Named moves (each a turn or a mirror), then the moves between two rows, first move first; the first pair answered
G:
[-5 -2  1  7  8 -9  0 -7  3 -9 -1  1 -7  1  2  8  2] |-> [ -7  -1  -1   7   5 -11   1  -5   4  -7  -1   0  -8   0   1   5  -1]
[ -7   0  -3   6 -17  -6   2  -4  13 -11   5   6   2  -7   6  -3   0] |-> [ -1   5   3  -4  -5  -1  -4 -14   9 -16   6  11   6   2  -5  -1   4]
[  4  -3   1  11 -12   1   2  11   0  11  -3  -4   0 -10  14 -14   0] |-> [17  8 14 -8  8  9 -9 -4 -4  3  3  3  6  6 -4 -7  5]
Z:
[  8  -6   3  -2   9 -11   0   5  -8  16  -4  -5  -4   6  -7   9  -5] |-> [ -5  -8  -6  12  -8 -20   5   1   3   6  -8  -4   3  -2  -3   6  -4]
[  5  -5  -1 -12  -7   2  15  14  -9  12   9   6  -6   4  14   2 -10] |-> [ -1  -7  -4  -4 -16  -4  19  11  -4   5   8   6  -3   0  16  -1  -9]
[ 10  17  -4  -7  19  14  -7   0  -5  11  -6   2  -4   9 -11  -3  -6] |-> [ -9  10 -18  19 -11  -4   1  -8   9  -8 -11   4   8  -5  -6  -7  -4]
[  0 -12   5 -13 -20   9   5  -1   1  -3  20   1   4  -1   2  -9   5] |-> [  2 -10   8 -15 -14   9   4   1  -3   0  21   1   4   2   2  -7   6]
B:
[  5  -1   9 -17   5   7   1   6  -4   8   9   5 -11   1  -6   1  -1] |-> [  3   1   4  -4  15  -2  -4   8  -2   8  -4   2 -18  -4  -4   7  -6]
[ -4   0 -10   0 -13  -1   5   0   1 -13   4 -15   3  -9   2 -11  -3] |-> [ -3  -3  -4  -1  -6  -5   5  -3   2 -20  13 -16  -1  -4  -2  -3   1]
[ -1  -5  -1   7 -20  -1   5  11   2   3   5  -2   1  -7   9  -8  -2] |-> [ -1  -9   7   2 -12  -5   3   6   3  -5  17  -3  -7  -1   6   3   5]
[ -3 -10   7 -14 -14   1  10   9   5   2   3 -12  -6   4   5 -12   6] |-> [ -5  -9   6  -7   2 -12   6   7   7  -4  -1 -14 -16   5   4   5   8]
H:
[-14   3  -3   1 -13 -10  -2  -9   2 -19   5   3   2  -3  10 -11  17] |-> [ -1   9   4 -19  -9   9  -5  -2  -9  -4   8   5   8   3   7 -22  15]
[-11  -7   0   0 -23  -1   9   3   5  -9  15  -1   6  -1   7  -5   6] |-> [  2   7  -2 -11  -3  16   0   3  -4   9  -5   3  15   3  -3 -17  -4]
[  6   9   1   2  19 -13  -8  -6   3  -1   3   4  -8  10   5  10   5] |-> [  6   1   5  -4  11 -10  -3  -3   2  -1  16   0 -10  10   9   7  10]
Now pairs of rows:
Each pair is 2 to 3 moves apart.
[ 16   6  -3  -7  11  12   0  -1  -6  -3 -10   0   4 -12   8  -9 -11] |-> [ 10  -6  -4   0  -6   6   9   7  -3  -2   1  -5  -2 -15  18  -9  -8]  B then G
[ -7   3  -9   7   0   2  -6  10   5   5 -20   2   1  -8  -1   1 -10] |-> [-13  -9  -3   4 -11 -10   0  11   7  -2  -2   0  -8  -9   5  10  -4]  Z then H
[ -1   0   2  -8 -14 -22   3  -9   5 -22   0   5  -2   9 -12   5  19] |-> [  2  12 -10  -2   1 -14  -5  -9   2  -6 -30   8   4   6 -16  -6   5]  G then H then H
[-4 -5 -3 12  6 -6  0 -3 -1 -3 -3 -7 -5 -1  0 11  1] |-> [ 3 -4  7 -8 -2 10  2 -2 -5  3 11 -4  0  1 -5 -2  2]  Z then B then B
[ 14  -6  16 -30   4  20  -1   9  -9  19  26  -2  -6  12   7  -1  -4] |-> [-12 -10 -10  11 -35   2  12   6  11   3   0  -1  14 -13  21 -17 -10]  B then Z then B
[ 17   3   3 -14  -4   9 -13 -14   6 -12  10   3   8  11 -16  -2   5] |-> [  0  -2 -12  18 -10 -14  -6  -8  18 -15  -6  -4  -1  -4  -2   7   1]  Z then B then G
[ 14   4  14 -22   1   9   3   2 -13   7  11   0   5   2  -8 -15   7] |-> [ 10  -1  15 -19  -8   6   8   0  -9   3  17   1   7   2  -8 -18   8]  G then H then B
[  7   4  -4 -12 -11  14   3   5  -4  12  -3   0  10   0   0 -15  -4] |-> [  9   3  -2 -12   4  11   3  12  -9  22  -7  -4  -4   1   3  -4  -5]  B then G then H
[ 2 -4 12 -9 -7  7 -2 11 -8  4  9 -9  2  4 -3 -2  4] |-> [-11  -3   1  11  -8  -6  -1  14  -3   4  -9 -12  -3  -4   5   0  -2]  B then B then H
[-10 -13   4  11 -19  -9  16   2  11  -7  -1   4  -2 -11  -8   4  -7] |-> [ -2   3   4   5  14  -8   1  -7   7  -5 -18  10   0  -2 -22  10 -12]  G then H then B
